In the data rows, the value 128 means zero.
Here are some points:
[ 99 209 101 161  52  99 151 100 141  57 255  70 136 172  32  57]
[174  84 166  99  62 111 139 130 133 106  66 105 124 118 214  66]
[175  81 126 113  70 157 118 198 124  58  78 175 123 143 218 139]
[177 162 133 124  52 133 139 127 127  54 140 108 134 158 161  52]
[130 133 145 116 211 100 118 154 132 200  79 209 118 113  86 154]
[149 123 130 121  48 104 135 140 128 212 137 175 128 132 129  53]
[160 113 130 143 185 149 111 115 116  66 163  88 125 106 255 130]
[173 161 149 132  52 159 130 122 121  53  63  93 140 127 245  57]
[104 225 108 193  47 101 135  93 129  51 255  94 128 166  23  59]
[122 131 167 104 155 170 125 101 120 158 107 121 134 107 170  65]
[ 93  75  97  81 255 165 122 168 114 107  67 124 113  99 183 255]
[110 219  94 168  55 100 145 109 133  65 255 107 124 206  26  61]
[152  71 138 135  65 172 132 140 124  62  63  98 142 124 224  67]
[194 134 137  98  54 125 122 149 134  56  65 127 142 148 213  59]
[124  91 141 131 199 168 120 164 113  70 130 118 130 103 218 123]
[125 214 113 143  56 101 141 155 128  61 215  92 135 188  88  63]
[104  93 117 136 255 121 118 136 127 151 103 137 126 109 101 255]
[109  94 116 152  92 134 138 102 140  89 170  92 133 133  37  72]
[124 105 127 108 198 151 112 128 121 110 154 121 119  93 207 198]
[ 97  84  94 172 148 122 147 103 134 120 152  83 138 149  30 181]
[100  71 141 103  50 131 146 120 132 226  72 146 144 126 199  69]
[112  81 106 131 184 155 123 233 109  55  60 230 114 165 196 189]
[ 93 116 109 150 147 114 114 130 121  58 229  91 125 144  33 255]
[190 103 131 142  48 149 126  89 118  61  70  95 138 128 215  85]
[115 108 136 122  75 148 131 182 126 139  78 162 124 123 169 109]
[137  74 132 117 158 160 107 227 114  58  80 234 108 135 215 170]
[138  77 123 101  56 107 139 193 128 245  76 200 126  94 176  68]
[166 103 142 106 101 142 118 134 127  89  73 229 116 142 201 133]
[ 93 255 134 108  75  87 148 103 133 255 115 232 114 125  32  64]
[124  97 148 112 162 142 124 120 121 153 150 106 127 106 231 101]
[114 145 122  99 104  94 145 106 136 255 157 144 136 115  96  72]
[110  83 141 141 255 114 117 182 117 186  75 157 122  99  86 162]
[114 196 111 140  88 120 148 147 122  58 208 125 147 179  91 106]
[171 118 124 126  79 128 116 123 115 114  97 123 129 136 152 100]
[140  80 132  94  80 117 131 130 120 169  63 175 132 129 186 130]
[ 97 162 136 112 219 168 122 163 120  59 158  82 142 106 217 179]
[128 128 117 137 206 119 106 106 117 228  78 170 113 110  37 177]
[118  76 114 120 195 128 119 152 133 231  99 178 132 116  27 222]
[102 101 143 166 255 178 123 108 122  70 255  86 138  95 240  75]
[123 124 141 104  95  93 154  98 139 255  58 181 132 136  27  64]
[100 105 107 163  94 131 153 105 146  57 255  81 125 144  31  97]
[107  98 116 110 119 142 135 154 127 116  70 196 132 137 150 158]
[106  88 106 142  62 144 129  95 142  62 205  97 129 156  46 188]
[128  84 129 114 117 164 118 223 114  73  67 171 130 126 203 124]
[125 210 129 103  59  94 147 107 133 203 129 207 112 157  35  69]
[182 149 147 108  50 129 127 165 119 123  64 163 110 114 200  68]
[134  86  97 169 255 109 110 116 119 180  81  95 113 109  26 255]
[139  70 143 105  50  99 135 102 136 186  64 150 130 144 210  59]
[187 112 120 107  46 144 121  97 133  58  89  94 141 144 217 136]
[154 139 153 127  92 106 135 102 133 141  72 181 136 133  28  63]
[107 167 132 164 255  89 119 121 126 183 108 121 122  99  37 252]
[106 136 100 172  94 116 130 141 144  57 211  80 127 151  30 100]
[126 204 136 111  60  97 138 100 129 207 122 188 119 155  24  60]
[206 186 133 116  56 155 126  97 110  62  63  95 134 132 229  63]
[145  91 110 151 203 125 114 109 123 142  79  97 124 118  86 255]
[119  76 121 158 102 113 122  99 133 129 233 116 129 122  80 199]
[126 104 141 100  59 114 140 125 129 211  80 203 116 124 143  62]
[118 154 160 118 255 103 112 177 132 229  66 238 112 102  36 199]
[134 104 138 146 149 102 119 147 133 179  64 122 136 117  96 130]
[221  77 156 139  51 143 129 107 116  53  59  95 142 135 243  71]
[120  86 131  98 124 147 113 163 127 124  61 187 124 120 195 155]
[106 114 151 145 171 171 123  97 135  62 186  82 145 113 179  80]
[195 114 160 105  47 130 122 128 130  49  77 202 122 143 221  74]
[107 198 100 132  54  94 157 148 126  63 229  80 129 214  29  57]
[ 95 153  94 131 255 107 119 172 126 227  77 152 125  97  35 255]
[168  70 145  99  61 128 125 122 132 104  77 140 139 125 195  94]
[115 117 152 168 215 149 116 117 121  73 200  81 135 116 183  83]
[105 122 103 146 177 153 128 161 125  60 142 166 122 146 136 223]
[101 163 108 156  98 134 136 111 139  65 254  90 127 144  34  96]
[199 110 149  93  57 145 126 113 114  60  56  90 137 130 227  65]
[117 135 106 112 127 123 127 106 128 235  91 161 123 112  92 148]
[ 99 194 138 104 144 109 135 103 127 255 104 208 123 104  31  83]
[133 108 160 112  94 131 122 123 126 155 117 156 134 110 216  62]
[107 128 123 105  57 108 157 103 150 255  73 139 131 150  32  68]
[151  83 130  93  68 106 138 114 123 239  67 170 129 116 207  64]
[149 134 136 135 180 119 115 151 126 174  58 165 119 112  98 145]
[117 114 146 150 237 112 111 177 131 231  59 201 109 103  36 180]
[130 111 132 133 167 107 117 117 129 193  64 206 130 105  91 124]
[155 114 151 101  52 122 137  99 128 174  73 169 125 121  87  63]
[104 140 124 143 183 108 123 141 127 185 133 120 129 145  28 158]
[106 247 101 118  45 100 140 126 132  92 255 109 126 184  29  70]
[115 179 118 166  52 101 150 115 137 122 240 130 127 149  91  60]
[108 117  99 120 255 110 117 132 127 255 114 129 124  96  36 255]
[114 163 121 112  83  86 153 102 136 244 198 151 122 129  44  80]
[205 182 144 113  52 147 122  95 115  40  78 151 126 116 211  64]
[116 102 121 108 145  94 130 107 128 218  91 212 117 149  29 102]
[163 180 141 150  60 149 124  95 119  47  64 108 137 130 231  63]
[ 99 104 141 104 255 181 109 157 118  96 139  93 129  98 232 120]
[137 117 134  96  50 109 142  99 123 148  88 115 147 124 174  80]
[108 240 101 118  41  91 150 112 129  63 249  95 121 204  42  64]
[102 255 103 151  54 102 144 106 139  62 255  80 121 174  31  60]
[141  86 137 157  61 155 129 127 128  97  74 110 134 137 225  69]
[113  87  93 113 220 160 112 187 117 122  62 250 116 126 188 255]
[186  93 133  92  56  92 132  93 131 226  64 163 140 112 181  64]
[116  78 133 103  94  98 125 117 126 235  79 160 126 132 148 108]
[158  79 120  92  45 110 147  99 134 172 103 119 136 127 210  64]
[109 116 104 216 255  90 106  96 128 116 105  92 110 109  27 255]
[174 126 130 131  92 150 130 112 122  59 110 165 125 139 154  93]
[132 118 118 107  45  92 161  98 149 164  72 172 118 169  34  62]
[100 100 107 159 255 109 115 100 128 151 145 111 114 119  32 255]
[156 171 163 105  53  95 156 110 123 118  60 146 131 125  30  52]
[184 162 155 105  54 133 124 103 123  59  60 110 131 103 204  62]
[143 230 183 104 106 145 111 190 122 128 129  77 128 107 225  66]
[159  96 126 107  56 143 131  90 125  41  65  89 140 155 211  64]
[101 144 173 142 176 135 131 100 126 237  66 159 126  89  43 128]
[133 123 133 150 192 108 117 136 125 130  76 129 130 120  96 159]
[114 103 124 134 119 103 132 145 135 164 109 101 141 119 151  67]
[125 107 116 106  74 121 145 101 131 255  78 196 109 102 201  62]
[113 255  95 137  49  90 148  95 136  58 255  72 125 204  40  55]
[ 97 115 160 103 255 151 117 204 113 116 123  86 141 100 211  57]
[117 121 159 102 155 146 121 133 127 130 128 101 142 106 178  57]
[103 177 136 153 191 127 121 138 114  54 191  94 138 148 177  79]
[143  85 131 112 162 162 124 255 121  71  63 192 107 109 179 255]
[116  88 115 109 152 148 120 172 121 138  69 198 134 116 181 255]
[131  71 137 104  53  99 113 106 122 229  78 161 139 124 188  63]
[ 97  82 103 163  49 143 155 109 144  59 186  84 146 175  32  61]
[104  90 154 110 246 164 121 106 138 144 119  83 142 110 218 129]
[126 159 104 103  48  93 136 109 134 255  64 195 122 116  30 117]
[124 196 103 144  61 108 137 139 128  62 222  89 134 200  88  61]
[116  94 122  97 255 166 116 158 115 152 203  87 123 109 200 185]
[ 96  87 128 138 231 106 104  89 134 219  78 127 119 100  32 251]
[156  84 133 111  56 147 121 113 132  52  62 147 139 172 213  59]
[ 98  95 147 107 199 188 113 176 122 135 126  81 128 102 219  91]
[148 133 144 111  54  92 143  95 137 142 150 141 131 153 155  61]
[141  86 129 150  61 157 132 130 129 115  80  99 137 147 225  73]
[150  84 124 119 100 150 106 182 123  61  69 146 131 128 218 172]
[108 255 109 149  61  96 143  96 137  60 255  81 115 195  25  60]
[152  96 152 102  59 104 118 110 126 200  70 195 131 112 187  59]
[128  84 133 165 170 148 114 164 124  74  66 126 124 111 155 203]
[238 127 158 106  47 126 123 150 120  59  68 166 134 141 196  62]
[112 117 126 125 138 101 133 101 130 255 113 223 129 126  41  91]
[182 128 132 109  56 136 131 113 134  57 137 121 135 147 148  65]
[110 146  94 144 255 124 122 135 134 209  96  94 135  99  32 255]
[100 151 114 148  59 102 146 106 137 103 201 110 142 205  30  67]
[104 102 112 219 141 132 137 109 133  76 255  92 143 145  26 103]
[101 135 109 160 116 147 132 119 139  68 255  94 126 118  36 115]
[ 97  87 107 170  85 125 128 105 141  60 167  92 154 137  30 133]
[101  86 108 123 240 155 122 134 123  61  71 112 111 131 200 255]
[147 126 137 110  52  97 133 100 129 148 120 172 137 132 136  65]
[109  85  95 161 255 114 122  96 131 206  83  85 125  94  40 255]
[134 135 132 106  54 111 139 103 131 226  75 162 129 138  96  82]
[103 124 141 102  65 159 134 163 128 139 130  90 140 107 164  61]
[108 255  96 187  52 102 147 130 128  63 255  90 120 180  34  63]
[109 124 116 123 101  95 149 100 144 223 185 147 122 136  29  93]
[134 191 162 117 228 146 122 124 119  62 151  85 132 103 237  88]
[ 99  89  94 199 255 145 113  89 123  56 183 121 116 159  34 249]
[180  82 133 159  51 133 126  95 134  76  63  89 135 131 228  66]
[114 149 127 117 154  96 128 123 132 249  81 150 117 112  24 187]
[126  84 124 180 141 134 126 110 127  50 215  89 126 147  95 115]
[140 123 181 128 253 150 109 153 113  96 140  88 131  98 223  70]
[156 172 165  91  45  93 124 126 132 231  68 172 112 107 186  69]
[116  78 175 106 252 170 118 105 129 103 159  98 140 105 240  79]
[112 118 105  98 100 138 132 165 134  79 128 169 115 154 148 169]
[152 144 132 105 126  91 124 113 124 193  79 178 128 104 147 138]
[202 188 146 111  46 166 113 106 124  70  69 138 133 111 193  86]
[127 123 132 119  59 113 155 107 142 173 122  91 150 133  31  62]
[ 99 185 107 145  61  95 140 146 131 111 216  95 138 192  85  65]
[143 150 144 112  52  96 135 101 126 145 155 168 132 129 137  67]
[103 223 100 150  64  92 153 105 143  57 255  90 122 212  34  64]
[143 105 109 110 168 162 119 162 117 102  63 235 118 129 194 200]
[195 177 134 119  35 131 125 100 123  60  67  91 122 132 222  59]
[103 174 108 100  76 114 140  99 148 250 107 153 118 141  35 123]
[141 123 163 118 117 174 124 145 124  61  96  94 141 106 233  71]
[118 178 109 165  77 118 133 122 128  54 228 105 120 159  78 119]
[158 117 144 103  60  88 127  94 130 165  81 179 136 105 196  53]
[ 99  86 107 193 134 122 137 107 138  63 196  86 124 169  38 115]
[126  83 112 110 168 117 117 130 131 234  85 178 118 123  77 234]
40 more points follow, each with its number after it:
[111  98 109  99  50 107 149 101 141 208  77 104 139 137 160  71] 0
[111  79 129 144 181 172 117 192 118  51  71 139 117 119 209 239] 1
[121  92 103 118 169 128 124 226 120  58 105 161 127 134 147 202] 2
[ 93  80 107 128 255 172 125 161 109  78  69 170 108 127 180 255] 3
[158  87 126  98  44  95 142 107 132 116 136  94 147 115 227  56] 4
[112 159 103 118 191  90 125 112 130 181 118 111 120 111  37 255] 5
[108  75 104  99 125 156 121 195 131  86  70 201 111 132 199 219] 6
[203  98 119 132  53 159 135 110 131  51  99 103 134 104 212  60] 7
[139  88 105 125  69 104 140 111 137 180 109 117 138 164  24 137] 8
[115 161 116 165 157 117 130 109 131 103 200 100 136 119  32 114] 9
[ 98 130 151 106 215 170 111 190 121 165 161  89 118 107 217 103] 10
[177  78 140 126 135 145 122 186 118 104  68 181 121  98 208 120] 11
[156  82 137 111  58 150 128 193 116  68  75 159 123 114 205 132] 12
[129 116 149 106  98 108 135 106 133 216  74 143 126 107  34 113] 13
[103  99 104 185 244 110 129 146 134  90 134  96 121 104  31 231] 14
[112  91 101 151 119 130 120 106 152 233  65  83 118  93  34 255] 15
[138 114 128 131 160  91 127 104 139 120  94 140 126 113  28 148] 16
[211 208 134 122  49 145 113 120 121  57  69 151 125 141 203  62] 17
[130 151 125 111  55 117 163 101 127 229  82 133 139 146  37  60] 18
[103 254 110 124  55  97 135  86 123  59 255  85 132 218  22  64] 19
[141  82 139 101  51 116 122 129 127 218  67 214 115 124 207  72] 20
[104 110 113 145 103 142 126  94 143  50 210 100 131 159  39 169] 21
[111  83 157 126 173 168 128 221 118  59  65  97 149 107 233 108] 22
[165 116 148 140 107 105 132 100 135 110  70 144 144 131  27  62] 23
[108  96 125 150 232 154 120 163 125 112  77 147 118 114 157 255] 24
[ 99 112 132 163 255 102 116  97 124 171  98 116 126 110  29 235] 25
[152  92 142 101 137 131 119 255 112  66  68 233 110 149 194 115] 26
[110 106 101 103  48 112 151 103 139 255  81 124 126 128  35 164] 27
[188  83 135 113  58  96 136 103 126 204  74  95 136 110 207  61] 28
[157 196 162 133  56 117 128 108 121  54 129  78 128 135 170  67] 29
[143  78 116 104 160 170 108 186 123 121  69 255 126 137 182 251] 30
[165  91 159 101  48  98 129 100 124 190  73 210 136 102 187  66] 31
[131 160 156 121  89 106 137 103 130 196  72 224 122 127  28  74] 32
[152 101 137 156 116 143 128 124 123  81  83  94 137 140 181 140] 33
[136  94 157 110  55  78 145 103 133 132  65 132 139 132 230  63] 34
[103 134  94 208 255 109 104 131 118 140 134 117 102 108  41 255] 35
[140 159 131 112 167 177 117 120 130  85  67  77 131 103 243 205] 36
[180  91 151 102  47 168 133 108 133  63  66  93 146 142 216  58] 37
[116 255  95 159  52  89 151 134 118  57 255  95 137 146  33  66] 38
[104 119 166 132 255 154 119 112 117  61 207  84 128 102 166 137] 39
Which two of these numbered points are nearest to each point below, ignoring the 2 directions in which the first points spread most? Their numbers follow each, nearest first.
[115 255  99 118  52  88 130 100 134  52 236 106 129 215  36  63] > 19 38
[ 98 140 173 111 227 173 120 160 125 136 135  92 130 114 222  65] > 10 39
[144  92 123 122 169 149 110 169 126 142  67 234 127 129 137 224] > 30 12
[107  81 120 135  78 167 129 197 128  58  63 144 127 130 216 129] > 12 6
[111  78 154 161 255  81 122 180 116 191  64 187 117 103  33 143] > 23 11
[100  92  94 134 148 116 135 100 141 196 198 103 116 119  35 139] > 4 7
[ 99 153 164 101 190 178 115 152 114 122 139  94 138  98 223  85] > 10 9
[109  89  89  89 163 179 112 163 106  87  66 196 112 115 186 255] > 6 30
[182 156 117 112  53 133 114 107 123  64  64  98 125 132 220 113] > 5 29
[ 90 109 163 131 208 165 122 103 110  54 194  78 156 101 231  62] > 39 10
[107 111 194 118 255 166 118 120 115  64 181  82 141  99 229  76] > 39 10
[118  85  99 121 106 148 119 134 136  67  59 133 126 155 206 198] > 24 6
[125 157 114 110  53 115 141 100 137 255  73 175 121 144  44  93] > 18 13
[134  79 119 105  44 180 106 255 113 120  78 255 120 143 180 152] > 30 26
[131 158 142 111 174 178 115 122 129 113  90  78 135 103 234 161] > 36 29
[110 114  98 150 252 117 116 100 128 179 102  87 127  90  26 255] > 25 33
[124 112 118 104  67 122 145  97 130 255  78 213 111 115 148  61] > 20 31
[113  86 153 141 205 168 106 236 122  49  97  80 141 107 248  64] > 22 10
[197 113 164 111  84 141 126 175 117  59  66 140 141 131 213  62] > 11 16
[130  93 135 101 233 143 117 255 115 127  58 255 114 128 155 181] > 26 11
[103 144 109 106  68  94 128  86 137 255  72 188 115 128  32 176] > 27 20
[126  78 100 103 217 135 116 255 110  60  53 197 122 131 195 255] > 2 6
[133  91 145 110  95  90 133 110 135 152  70 141 131 124 172 133] > 34 4
[ 96 255 103 114  52  93 141 106 136  52 255  83 145 205  34  60] > 19 38
[101  89 109 132 255 157 119 136 119  62 121 106 109 123 208 255] > 3 24
[175 169 174 118  57 128 121 125 115  53  70  85 130 112 223  64] > 29 25
[107  84 118 110 185 159 112 255 118  54  74 212 113 133 198 199] > 2 26
[234 117 145 111  56 161 126  97 128  53  63 169 129 154 198  58] > 16 17
[109 133 178 100 184 182 114 151 115 127 129  91 142 104 234  66] > 10 9
[135  77 110 112 224 162 123 229 110 110  54 218 115  93 174 255] > 2 6
[175 213 148 141  61 132 128  95 119  71 102  95 128 126 216  69] > 29 5
[167 108 125 155  62 161 124 128 125  55  71  99 130 143 226  95] > 33 35
[105 159 106 143 255 122 112 133 121 149 130  87 120 108  95 255] > 36 29
[134 130 113 185 255 102 111  97 126  97 100 100 119 120  85 255] > 35 14
[ 90 168 117 159 251 101 111 108 117 202 110  93 116  93  24 255] > 29 5
[112 141 112  88  49  90 156 107 147 239  99 155 127 146  35  62] > 18 13
[112 145 151 134 127 172 115 196 103  65 122  92 142  91 255  55] > 22 10
[107 173 107 177 118 126 139 108 135  55 255  87 143 120  30  63] > 9 7
[117  74 107  96 125 126 124 131 124 165 126 135 135 109 205 153] > 4 34
[129  89 151 122 120 154 117 183 129 131  74 221 126 117 137 104] > 11 12
[105  80 131 132 206 189 117 172 112  51  76 197 117 104 215 235] > 3 1
[ 96  83  94 139 255  98 102 118 129 255 143  93 114 102  25 255] > 4 37
[145  85 140  97  48 107 134 166 132 215  69 214 117 120 173 102] > 20 31
[184  81 132 132  81 148 123 124 140  62 125 124 129 132 149 102] > 7 37
[163  85 155 102  50 163 138  99 142  58  74  80 136 112 224  59] > 37 7
[113  84 112 103 173 106 125 126 126 163 110 127 128 116 200 154] > 4 34
[ 97  98 142 141 255 185 104 111 113  68 182  91 132  98 255 169] > 39 10
[132  90 147 107 148 128 121 200 122 138  93 227 117 111 135 130] > 11 26
[129 177 124 106  71 131 139 119 138 247  95 145 125 119  84  69] > 18 13
[124 104 113 137  64 102 151 100 145 128 139 143 117 162  34 110] > 8 16
[ 94  85 103 151 114 153 133 112 135  53 163 119 125 171  34 185] > 21 1
[ 98  76 113  95 176 171 115 124 128 121  65 242 111 136 169 216] > 30 6
[161  77 132 111  49 112 128 154 131 201  75 196 123 127 195  63] > 20 31
[104  89 114 105 184 144 126 224 119  50  62 200 111 121 200 218] > 2 6
[188 111 134 136  90 146 118 122 127  98 139 142 127 110 136 131] > 7 11
[104 132 105 174 141 106 132 133 135  60 219  83 131 157  35 126] > 14 24
[104 162 100 112 232 126 117  94 132 255  79 154 115 106  35 255] > 5 17
[109 114 110 187 120 136 119 114 136 109 195 104 127 111  34 164] > 7 33
[102 133 100 188 255  96 116 119 118 147 130  82 119 109  36 255] > 35 33
[104  85 165 107 255 162 115 150 123 165 114  89 146 101 214 120] > 10 9
[141 241 122 175  52 116 136 113 127  62 238 119 126 168  86  62] > 38 29
[214 144 142  98  56 128 132 109 134  74  71 140 121 130 183  65] > 16 17
[154 177 123 110  51 121 136 110 133 221  73 155 121 142 101  84] > 18 13
[106 130 137  86 249 183 113 104 116 120 119  89 125  93 214 200] > 36 39
[108 217 122 153  50 103 138 148 129 100 216 104 134 160  89  85] > 38 29
[124 255 103 146  65 107 144 189 130  49 236 100 128 193  38  60] > 38 2
[102  67 115 175  74 138 149 120 140  55 214  98 123 142  42 148] > 21 12
[100 166  99 113 153  93 136 106 133 167 215 112 115 133  41 218] > 5 19
[129 178 154 105 152 171 118 135 113  94 127  90 139 114 223 116] > 36 19
[137 125 153 128 255 167 116 134 102  56 150  81 132  87 234 151] > 39 9
[122 146 118 106 178  91 146  95 135 203 184 101 127 102  29 142] > 4 28
[148 148 146 101  59  99 138 119 131 172  72 157 123 133  82  59] > 13 18
[138  82 142 105 125 141 117 243 112  87  65 242 115 111 180 162] > 26 12
[ 95 177 121 153  66 117 142 140 126  61 234  89 140 188 100  64] > 24 9
[102  94 114 166 255 151 110 224 122  53  59  89 130 112 209 255] > 1 24
[156  76 146 111  48 118 131 144 132 229  70 255 118 116 182  68] > 20 31
[125  76 162 101  56  90 137 104 138 172  74 154 144 133 208  67] > 34 0
[124 164 155  97 120 139 120 127 118 144  98 110 133  94 217  92] > 29 19
[129 138 158 167 255 160 109 115 113  56 165  92 130  97 255 145] > 39 35
[181 114 122 124 115 171 125 122 126  61  65  99 128 136 236 114] > 33 25
[114 255 108 176  52  83 155 115 115  57 255  97 119 180  27  65] > 38 29
[113  83 126  93 179 164 119 245 108  65  67 227 117 120 187 198] > 2 26
[128  82 130 113 123  92 128 128 129 194  68 167 131 120 134 137] > 34 31
[101 128 109 107  53  91 133 108 131 217 106 107 128 140  41 134] > 27 0
[104 116 102 194 135 118 130 171 124  58 226  61 124 137  39 165] > 14 1
[129 135 132 185 197 110 121 121 134 150  66  82 126 101  31 196] > 25 33
[192  97 123 112  55  93 121  88 136 191  75 133 141 124 209  62] > 28 0
[135 110 139 119 139 100 117 115 126 199  76 166 125 109 138 159] > 34 31
[ 91 136 133 134 168 157 113 101 117  61 211  85 133 103 233 104] > 39 10
[108  84 148 120 206 167 114 223 121  91  78 166 120 107 204 141] > 22 11
[127 119 126 105 129 114 127  94 138 255  99 125 126 112  34 151] > 13 18
[133 163 134 154 106 100 141 109 129 187  81 144 125 111  45 109] > 13 18
[116 135 125 169 144 132 122 134 131 167 124 125 121 104  39 164] > 7 37
[100  93 111 132  82 133 148  92 142  73 197  84 142 115  33 100] > 7 37
[123  78 105 179  73 123 122  98 134  66 255  88 123 129  32 255] > 21 1
[100 241 100 135  57  95 145 112 138  64 255  81 120 208  31  67] > 19 38
[120 247 105  94  56  99 148 100 134 108 251  94 131 193  32  58] > 19 5
[113  75 129 106  96 126 133 122 124 222  65 201 131 108 198  85] > 20 31
[131 120 111 126  57 151 124 175 138  54 146 161 121 140 151 208] > 6 30
[ 89 137 150 107 193 167 112 123 112 124 187  84 142  95 224  67] > 10 39
[112 113 195 130 249 160 118 135 114  68 146  75 130  91 227  56] > 39 10
[108 172 141 137 190 150 125 115 118  58 207  78 130 124 182  77] > 39 10
[108  99  97 174 255 114 117 117 127  71 210  86 122 102  30 255] > 14 21
[133 190 116 117  56 103 140 155 131 112 174 123 119 184  80  52] > 11 19
[140 101 120 113  88 123 135 122 143 136 109 151 127 152  84  95] > 8 37
[125  90 114 111 180 158 121 207 139  56  66 156 112 111 201 255] > 1 2
[133 108 156  97  52 112 144  96 133 220  74 154 130 110  41  58] > 13 18
[103 138 109 111 206 129 106 163 125 212  73 151 116 107  83 255] > 5 19
[131 118 118 139 100 123 141 101 147 132 151  91 133 122  34 137] > 37 7
[138 118 165 122 118 164 122 145 128  55  97 104 137 111 239  69] > 9 29
[ 99 255 100 152  48  95 144  97 145  56 255  84 133 215  34  68] > 19 24
[104 177  99 164  88  95 144 121 130  59 235  99 129 190  39  97] > 24 33
[102  77 107 136 177  97 117  89 139 196  97 103 120 116  29 229] > 37 8
[ 86  81  93 211 255 108 119 105 127  55 255  95 109 109  30 255] > 14 21
[ 88 102  99 191  58 161 150 140 151  56 183  72 141 128  42  59] > 7 37
[108 109 124 138 126 144 122 114 143 203  74  82 126  95 104 224] > 15 5
[119 180 150 105  60  96 142  99 129 255  67 236 115 129  27  62] > 32 18
[150 121 162 119 188 149 113 137 114  91 124 104 129 111 219  70] > 9 10
[209 189 169  98  51 146 124 158 114  74  49 166 131  98 193  56] > 17 38
[100  93 162 122 197 162 113 100 116  71 142  77 129 108 244  92] > 39 9
[133 186 140  97  64  93 151  94 133 255  56 251 106 145  37  67] > 32 18
[101 121 106 176 255 117 116 111 118  63 219  87 105 105  29 255] > 14 35
[136 110 130 104  52 105 121 103 135 255  71 175 139 100 205  58] > 20 31
[105 228 126 167  97 124 138 122 125  82 255  97 128 160  90  85] > 38 9
[105  72 130 100  60 111 139  85 122 255  65 223 133 112 197  56] > 20 31
[ 97  88  96 170  58 142 145 101 151  60 229  78 127 150  22 135] > 21 7
[ 97 130 159 138 219 192 111 109 112  74 151  85 137 107 252  64] > 39 10
[ 95  79 106 183 164 133 114 100 134  58 255  90 135 131  25 250] > 21 1
[113  85 173 113 200 159 125 111 127  71 150  96 138  92 233  63] > 39 9
[139  89 124 100 199 155 118 190 118  60  62 172 120 109 176 242] > 2 1
[158 146 170 106  66  95 153  95 131 239  67 209 125 127  28  64] > 32 18
[125 113 123 134 166 134 111 142 118 178  75 164 117 116  97 163] > 11 37
[100  87 106 136  47 138 137  92 133  62 157  81 133 146  25 211] > 21 37
[142 139 138 129 112 163 126 134 131  56  79  89 136 124 208 161] > 24 36
[177 105 143 105  63 141 117 133 131  56  73 176 121 135 214 134] > 12 11
[110  81 101 190 146 143 131  93 126  65 255  89 136 138  31 246] > 21 1
[106  94  98 172 134 139 132  99 140  65 241  90 123 123  37 176] > 21 14
[112  96 102 185 168 114 154 116 139  54 255  97 125 135  25 128] > 14 9
[113 113 148 115 125 114 135 128 134 255 113 158 128 126  92  78] > 20 18
[102 217 107 120  56 107 140 103 133 120 239 140 129 203  34  63] > 19 11
[125  80  96 101 132 181 119 141 133 137  82 177 102 115 170 255] > 6 30
[111 132 131 138 207 136 118 140 126  65 192  88 123 123 172 124] > 39 9
[119  86 107  98 176 151 122 159 122 166  81 189 121 139 129 214] > 12 6
[194 191 158 107  57 121 125 115 119  67  73 162 130 134 215  63] > 17 29
[148 122 140 114  51  99 149 101 142 187 131 121 139 141 144  60] > 28 0
[102  84 110 117  45 138 156  85 143  79 156  84 152 116  31  62] > 37 7
[180 198 167 107  47 139 128 146 121  57  62 193 129 116 196  61] > 17 38
[132 202 125 100  51  97 137 107 146 255 110 150 127 118  77  61] > 18 13
[108  84 105 133 243 181 128 216 115  57  52 178 111 149 203 254] > 3 1
[104 110 111 163 255 106 115  96 124 224 132  79 114 116  34 254] > 25 33
[165  72 178 100  60 153 130 255 110  71  76 255 120  98 195  63] > 26 11
[151 153 123  94  54 111 142 116 132 153  90 139 127 148  75  85] > 13 8
[159  86 117 113 151 140 114 177 114  57  66 166 113 103 176 245] > 2 1
[148 127 164 115 110 166 123 130 124  56  91  92 139 112 230  54] > 9 25
[113  83 135 159 175 169 116 189 121  54  70 138 123 121 215 194] > 1 24
[154  74 109  99 140 176 114 198 126  58  69 180 116 129 210 184] > 2 6
[167 108 170 101  62 136 135 126 119  63  65 171 138 138 214  59] > 16 11
[105 139 111 186 255  99  99 158 118 169 138 106 116  95  24 240] > 35 9
[107 113 111 206 255  97 111 127 127 120 146 121 119 111  37 189] > 35 9
[111 149 155 129 137 146 128 103 126 179  76 137 130 103  98 106] > 13 37
[104 138 148 160 180  99 121  89 121 185  72 130 140 114  38 157] > 25 16
[119  83 133 102 166 140 121 255 122  57  63 225 113 123 187 153] > 26 2
[165  86 160 107  71  83 129 113 135 215  71 208 117  97 189  57] > 31 20
[135  94 141 120 182 158 109 178 115  58  88 154 128 116 216 137] > 24 9
[103 255 112 119  51  90 145  98 139  62 255  88 119 186  27  69] > 19 29
